The rows below fall into families. The same turns and mirrors carry the whole set onto itself and the rows of a family onto each other. For each named row, which other rows are in its family? Write them in the order they are listed.
These 32 rows form 4 families of 8 rows each.
Pubup: [-13 -14  -5  -8 -22   9  14  -6]
Peto: [ 5  6 -8  9 15 -2 -4 -6]
ter: [  7  -1   1 -18   6  11   3 -11]
bes: [-12   8  -4  -3   1  21  14 -16]
fef: [-17 -15  -5 -13 -18   1   3  -8]
tivi: [ -2 -19 -10   3   0  17  -9   2]
meb: [10  7 -8 16  9  5  7 -3]
dazi: [  2 -12   2  -4  15   4  -9  -4]
fupu: [  6  13 -15 -10   5  -4   9  -7]
Tifa: [ -8   3 -16   5 -23   1  18  -7]
zamus: [  2  -9  -7  -4 -12  21  -8  -1]
pude: [ -4 -12 -19   3  -9   4   2 -26]
daz: [-12 -22   1  12 -14   9   1  -4]
dogu: [ -7   0  -6   6   1 -15  18 -12]
tutut: [-2 -3 15  4 -6  1  2  7]
vafu: [-20  -8 -19 -13   0  11   3  -7]
Zizab: [ -4  -4 -30  -2  -2   5   8 -19]
bamum: [ -4 -15  13   8  -1   1   5  -3]
Doguv: [ -1  11   5   3 -15  -4   8 -19]
ropel: [  2 -13 -23  14   5   2  10  -3]
vir: [ -5 -18 -18  -1   7  10   3   8]
gova: [  4 -15 -10   4 -11 -11  -5   4]
laf: [ -8   6  10 -12 -14   4   0  -7]
misu: [  3 -13   0  -6 -18   5  21  -7]
Pesas: [ 14   1   6  15 -10  -5   5  -4]
vel: [  4 -11 -14  17 -14  -7   5  -1]
ret: [ -4   8 -29  -5  -9   6   4  -9]
pomod: [-12  -7 -14  21 -16  -4   6   0]
zileg: [-10   6 -16   7   8   1 -12  -5]
Bam: [-10   3   1 -16   7  14   5 -12]
kegeb: [-2  7  6 -2  2  3  7 15]
lufun: [ -3  12  -4  -1  -9 -10  16 -15]

Which other rows belong to the same family as Pesas? dazi, fupu, Tifa, daz, vafu, ropel, laf
Which other rows belong to the same family as Zizab? Pubup, Peto, tivi, tutut, vel, Bam, lufun

The rows below fall into families. The same turns and mirrors carry the whole set onto itself and the rows of a family onto each other. For each named row, which other rows are in its family? Write them in the order they are listed.
These 30 rows form 6 families of 5 rows each.
Kora: [ -7 -10  16  14 -10   9  24  14  12 -14   2  -7  -4 -15  -6  -6  -9   3
   2  -8   7  23   3  12   2   6 -19  19   2   4  -2]
rimur: [-13  -3   1  -4 -21   0   1  -9   2   6 -14   4   1  17   2  -5   2 -14
 -14  12   6  -3   0  12  -5 -12  -5   0 -18 -14   9]
Seno: [  3  -6  -1  -8 -12  -2  10  13   9  -5   4  16   1  -1 -12 -12  -5 -12
   4  12  22  17   7   3  15 -20  -4  -5   6   2   5]
Zukeb: [ -9  -2  15   2  -9  12  12   1   6 -15   0  -5  -6  -2   6  -8 -21   3
 -12 -20  -4   4   1   9   3  16  -9  15 -23 -11  15]
seni: [  3  13  -8   5   6  -1  14  23   8   1  -8  -5   3 -12 -10  -2 -16   6
  12 -10  18  -9  12   9   7   1  -8  13  15  22  -8]
gotu: [ -4   7   5   2  -4   4  10  13  20 -13  18   6  10  -6 -19  -8  -2  -5
  -4   0  11  18  19  11  -1  -4  -4  -7  23  16   1]
zome: [ -2   3 -12  -5  15  12 -13  -7 -11  -3 -18   0  -5  15   6   1   0  -1
 -12  11  -4  -8   3   6   1  14  -2  11 -12  -7   1]
farum: [-17  11  -7  -2 -10  10  -3 -13   4  -6   7   0   7  18  -7  -6   3  -5
 -17  -4  -8  -1  10  10 -11   8  10   5 -12 -15  12]
nupib: [ -6   4  14   7  -2  14  29  18   3 -11  -8 -10  -3  -1 -10 -12 -12  10
   9 -18  10  21  -1   8   7   3 -13  19  -7   4  -1]
pilep: [ -3  23  -7   1   7   4  11  13  -2   8 -24 -12   4   6  -4  -2 -18   8
   6 -18  12 -21   8   9   1   5  -3  13  -6  16  -3]
kituv: [  1  10   9 -10  -8   2  14  13   7   1 -14   8   4  11 -10 -15 -15  -6
   2   3  24   7   7   6  13 -22  -9 -14  -2  14   9]
liso: [ -1  -2  15   1  -8  -2 -20 -16  -2  -5  20  -3  -6  12  -1   4   0 -10
  -4  -3  -4  -2   1   7   9  14   7   6 -16  11  10]
zeg: [  1  -8  20   7  -9  -7 -13  -5   7  -7  26   0  -4  -2  -5   7   2 -12
  -1   6   3   7   5   9   8   9   0   4   3  25   1]
Lipul: [ -9  -1  -7  -1 -11   2  -4  -4  16 -14  27   9   6  -2 -12  -5   3 -11
 -15   4  -2   9  17  10  -4   6   6   2   9  -8   9]
bigu: [ 10  -5  -4  -1  16   5  -6  13   6 -12   0   9  -2 -12   1   1  -6  -5
  -4  18  12   7  11   7  10  10 -13   1  21  16  -4]
sug: [  2   3  24  11  -2  -2  -2   4   3  -1  12  -8  -2   5 -15   4   4  -4
  12   2  13  14   4  11   8   1  -4   3   7  38  -7]
suv: [  6  10   3   0  22  11   3  16   0  -2 -23  -1  -1   3  -3  -1  -8   4
   3  10  17   4   9  10   5   3 -17  -2  13  27  -7]
paru: [ -6   9  13   0  -1  16  21   7   0 -11  -9  -9  -5   8  -3 -13 -19  10
   1 -26   1  10  -2   7   8  10  -7  16 -23  -5  11]
Zud: [ -7  27   9   2   1  11  18  12  11   0  -6  -5  12  14 -21 -12  -5   4
   2  -8  15  10  16  14  -6  -7  -5  -9  11  23   0]
Soka: [ -6  -4 -19   3  -6  -5  -6  -1   6  -4   5   1   0 -14   5   6  -8  -5
  -8  -3  -2 -20   9   8   0  15   2  25   0  -9  -1]
vezud: [-10 -13  17   9 -14   7  14   4  14 -17   8  -3  -5 -16   5  -5 -14  -1
 -13 -10  -2  11   2  12  -1  15 -17  16  -7  -6   8]
Fom: [  3  -9 -13  -2  13   6 -16  -2  -1 -12   1  10  -6  -5   5   3  -1  -7
 -14  18   0   0   7   4   8  16  -4   9   5  -5   2]
Dav: [  0  17  -3  -2  21  16  -1   3 -12   4 -33  -7  -2  20   0  -2  -3   5
  -2   5   7  -5   2  10   0   8 -12   4  -6  13  -4]
Pefo: [-15  28   3  -2  -2  15  10  -2   1   2 -12 -10  10  29 -14 -11  -1   4
  -8 -13   2  -1  10  13 -12  -1   4  -4 -11   4   7]
numiz: [ -8 -14  -5  -4 -21  -3   2  -2   6  -3   3  13   0   3  -7  -4   5 -17
  -7  18  11  10   2   6   6 -14  -2   4  -5 -14   5]
notim: [ -2  13  16   0  -1   4 -11 -13 -11   2   3 -10  -5  28  -9   1   0  -2
   5 -10  -1  -2  -2   6   9   9   9   5 -23  16   7]
zirob: [  0  -5 -15   6  -2  -7   3  15  11  -6   9   2   1 -24  -4   4 -11  -3
   4  -1   9  -7  13   7   6   7  -4  19  17   7  -6]
pofo: [ -8  12  11  -9 -14   4  10   1   2   8 -24   2   2  22  -1 -11 -10  -6
  -8   2  16  -5   3  11   0 -15  -9 -12 -17   4  12]
zir: [ -9  12 -14   1   0   3  -3  -2  -3   5 -15  -9   2   4   4   2 -12   3
  -6 -13  -1 -28   7  10  -4  14   2  21 -15  -5   2]
las: [  0  16  21   6   3   4   0   1  -8   5  -1 -14  -2  24 -17  -2   3   3
  15  -7  11   9  -1   8   9   1   2   5  -9  32  -4]

Which other rows belong to the same family as zirob? seni, pilep, Soka, zir
Which other rows belong to the same family as Kora? Zukeb, nupib, paru, vezud
Which other rows belong to the same family as gotu? farum, Lipul, Zud, Pefo
Which other rows belong to the same family as sug? liso, zeg, notim, las

